Rotation paths and how fast each direction turns (degrees per step):
Each turn is a multiple of 5 degrees from 10 to 175, or 0.
Each row of a path follows its step; steps can be skipped.
path 1
step 1: -9; -2; -8; -4; -6; 14; -2; 7; -1; 7; -6; 5; 13; 1; -6; 9; 22; -5; 2; 5; 7; -3; -22; 0; -18; -6; 4; -5; 4; -13; 17; 1; -1; -22; -2; 4; -16; -12; 3; 4; -10; -17; 5; 5; 5; -6; 10; -1; -3; -6
step 9: -10; 1; -1; -10; -2; 4; 7; 3; 5; -14; -1; 4; -8; 15; 7; -11; 7; 2; -6; -17; 2; -10; -8; 10; -2; 3; 3; -4; -12; 19; -5; -6; -30; 0; -10; -9; -3; -14; 7; -6; 12; -14; 6; -2; 2; 19; 2; 3; -2; -6
step 13: -1; -10; -8; 3; 4; -6; 11; 6; -4; -7; -7; 14; -11; 7; -7; -16; 7; -6; 10; -9; 13; 9; -9; 11; -1; 9; 12; 3; 0; -12; -1; 1; -13; 10; 0; 13; -8; 0; 8; -21; 11; -10; 1; 10; -4; -1; -15; -8; 11; -16
step 16: 3; 25; 13; -9; -10; 10; -7; 11; -6; 18; 3; 9; -1; 0; -16; 3; 13; 5; 5; 12; 12; 0; -1; -7; 6; -8; 6; 3; -2; -16; -4; 9; -4; -3; -1; -4; 0; -4; 10; 3; -2; -16; 3; 2; 13; 11; 20; 0; 5; -10
step 19: 19; 5; -7; -14; 13; -11; 20; -19; -1; -10; 8; -3; 2; -4; -22; -10; 11; -11; 1; 4; -4; 2; -4; 4; 3; 3; 6; -1; -7; 7; -16; 8; 3; -6; 6; 7; -6; -14; 4; 12; -2; 7; 2; 1; -1; -1; 9; 4; -18; 7
step 20: -20; 7; 0; -11; 8; 4; 3; 0; -6; -2; 8; 9; -8; 10; 0; -12; 17; 1; -1; -3; -1; -1; -19; -6; -6; -16; -2; 2; 3; -7; 3; 5; 5; -13; 3; -18; 12; 2; -10; -15; 1; -16; 17; -10; 15; 7; 10; 2; 7; 6
step 21: -12; -6; -6; 8; -16; 2; 0; -16; -9; 5; 7; -4; -16; -14; 17; -7; -2; 3; -6; 19; -3; 15; 6; 9; 5; 3; 10; -17; -1; 8; 10; -13; -11; 6; 8; 1; -3; 11; 4; -5; -5; 1; 13; -10; 2; 8; -7; -4; -12; -8
step 27: -3; 19; 1; -3; 11; -1; 6; -3; -12; 13; -13; -23; 5; 4; -1; 10; 1; -10; -5; 8; 15; -11; -4; 2; 18; 5; -5; -4; 8; 0; 5; -13; 0; -1; 1; -10; -9; -7; 12; 10; -5; -6; 21; 3; -4; -6; 8; 9; 13; -8
Directions:
0; -2; 5; -3; 1; 4; 3; -1; 3; 7; -1; -2; -2; 3; 1; 1; 3; -4; 1; 2; -2; 2; 1; -4; -2; 1; 3; -5; -2; -1; -2; -1; -1; 5; 4; 6; -8; 1; 0; 1; 4; 1; 2; 0; 0; -3; 2; 1; 3; -1 => 125
1; -7; 1; -1; -2; 1; 0; -4; -2; -2; -2; 3; 2; -9; -4; -1; -3; 1; -1; 1; -3; 2; -3; 2; -5; 2; -1; -1; 4; 1; 1; -2; 5; -2; 0; 6; -2; -5; -2; 5; 0; 0; 0; -2; 4; 2; 1; -1; 1; -3 => 160
2; -7; 1; -2; -1; 1; 0; -1; -1; 3; 5; -2; 1; 4; -2; 3; -3; -1; 1; 5; 1; -3; -3; 3; -2; -3; 3; 4; -4; 7; -1; 4; 0; -1; 0; -6; 0; -1; -3; -2; 1; 1; -1; 3; 5; -2; -3; 4; 4; 0 => 130
4; -8; -4; -1; 0; -7; -5; -1; 3; -2; -2; 3; 6; 5; 2; 2; 4; -2; 3; -1; -1; -4; -2; 1; 3; -1; 3; 0; -2; -4; 1; -1; 3; 1; 0; 4; 0; 1; 3; 0; -3; -1; -1; 1; 2; -3; 2; -3; -2; 1 => 65
0; -3; 2; -1; 1; -3; 1; -1; -1; 2; -2; -3; 0; -2; -2; 1; -2; 8; 3; -1; 6; -3; 4; -3; 3; 1; -5; -3; -1; -2; -3; 4; -1; 1; 1; 3; 3; 1; 1; 1; -3; -4; -6; 1; -1; -1; 2; 2; 6; -5 => 35
2; 0; 2; 1; -3; 1; -1; 4; -2; -6; 7; -4; 6; -5; -3; 3; 5; -1; -2; -1; 6; 6; 0; 1; -1; 0; 4; 0; -4; 0; 1; 1; -2; 3; 2; 1; 1; -2; 1; 0; 1; 0; 1; -2; -5; -4; 2; -1; 1; -3 => 120
2; 0; -1; 0; -5; -1; 0; 1; -4; 6; 3; 5; 0; 3; 0; 2; -3; 5; -7; 2; 0; 0; -1; -2; -4; 0; -2; -2; -2; -2; 3; -4; 3; 0; 3; -3; -1; 4; 3; -1; -4; -1; 5; 1; -3; 0; 5; 2; -4; -4 => 70
path 2
step 4: 6; -9; -6; 7; -22; -9; 2; -9; -16; -7; 10; 0; 2; 27; -7; 20; -17; -3; 12; -4; 0; 2; 14; -3; 3; 5; 6; -16; -3; 3; -2; -5; 7; -8; -12; 0; 2; 1; 5; -6; -6; 3; -3; 7; 1; -3; -21; -8; -10; 4
step 6: 24; -6; -9; 4; -7; 3; -2; 8; -13; -20; 8; 1; -2; 4; -9; 10; -25; -3; 7; 4; 3; 1; 3; 5; -8; -4; -9; -2; -17; -7; 16; -2; -5; -8; 2; 12; 11; 0; -7; 4; -14; 16; -16; 6; -1; 3; -9; -4; 8; 3
step 8: 18; -16; 3; 11; -4; -11; 10; 0; -12; 4; 5; -11; 2; 20; 5; 0; -17; -16; 2; 7; 5; 20; 21; -5; -8; 11; -4; -11; -6; -2; 11; 5; 8; -6; 6; -9; -4; 3; -8; 14; -2; 8; -3; -3; -4; 12; -4; 2; 3; 9
step 9: 18; -5; 5; 1; -14; -1; 0; 22; 8; -1; 14; -11; 11; 12; 0; -3; -4; 5; 19; -6; -7; 8; 10; 2; -10; 4; -9; 5; -12; 8; 16; -2; 12; 0; 1; 6; 19; 0; 1; 1; -20; 9; 2; 16; -3; 2; -8; -2; 4; 4
step 10: -3; 5; 7; 3; -9; -16; -5; -3; 2; -7; 13; -12; -5; 30; 2; 15; -25; 4; 4; 8; -5; 2; 7; 8; 4; 8; -7; 5; -13; -1; 14; -5; -8; 3; -6; -7; 1; 2; -3; -2; -15; 10; -12; -1; 3; 16; 6; -12; 5; 7
step 12: 15; -12; 9; 11; -24; -6; 5; 8; -2; -2; 0; -2; 9; 18; 8; 6; -14; -1; -5; -3; -1; 13; -4; -4; -30; 2; -16; 0; -4; 6; 21; 2; -10; 4; -10; 5; -1; 8; 1; -4; -5; -1; -4; 12; 0; -1; 2; -6; 7; 5
step 20: 5; -21; 12; 6; -15; 15; 5; 14; -10; -17; 17; -4; 16; 1; 9; 8; -12; 4; 5; -3; 0; 5; 15; 8; 9; 6; -9; -12; -10; -2; 2; -7; 0; -6; -1; 3; 13; 3; 9; -7; -6; 7; 16; 8; 6; -2; 10; 0; 8; -4
step 22: 10; -10; 7; -17; -17; -1; 10; 6; -15; -11; 3; 4; 9; 3; -1; 26; -5; 3; 10; -2; 6; -8; 23; -8; -1; 19; -3; 1; -3; 14; 7; 7; 17; -8; 3; -1; 1; 8; -4; -6; -11; 4; 2; -3; -8; 9; -9; 0; 3; 1
Directions:
0; -2; 5; 5; 2; 0; 0; 0; -1; -1; 0; 3; 2; 5; 0; 2; -5; 0; 1; 4; -1; -1; -7; -1; 1; 1; -5; -2; 2; 0; -1; -3; 1; -2; 6; 2; -2; -1; -8; -1; 4; -6; -2; -1; 4; 1; 1; 0; 1; 2 => 170
4; 0; -2; 2; 0; -1; -3; -1; -1; 0; -2; 0; -4; 1; 1; 1; -2; 0; -6; 3; 0; 5; -3; 0; 3; 4; 2; 0; -3; -8; 1; 2; -3; -3; -7; -1; -2; 0; -4; 0; 3; 2; 0; 4; -2; 0; -4; -1; -2; 4 => 170
2; 1; -2; 0; 3; -3; -4; 2; -3; -1; 1; -5; -2; 1; -2; -2; -1; 2; 8; 1; 2; -3; 1; 2; -4; 3; 1; -5; -2; -1; -4; 1; 0; -1; -1; -1; 1; 5; -3; 4; -4; -5; 0; -2; -4; -1; -2; 4; 6; 5 => 20
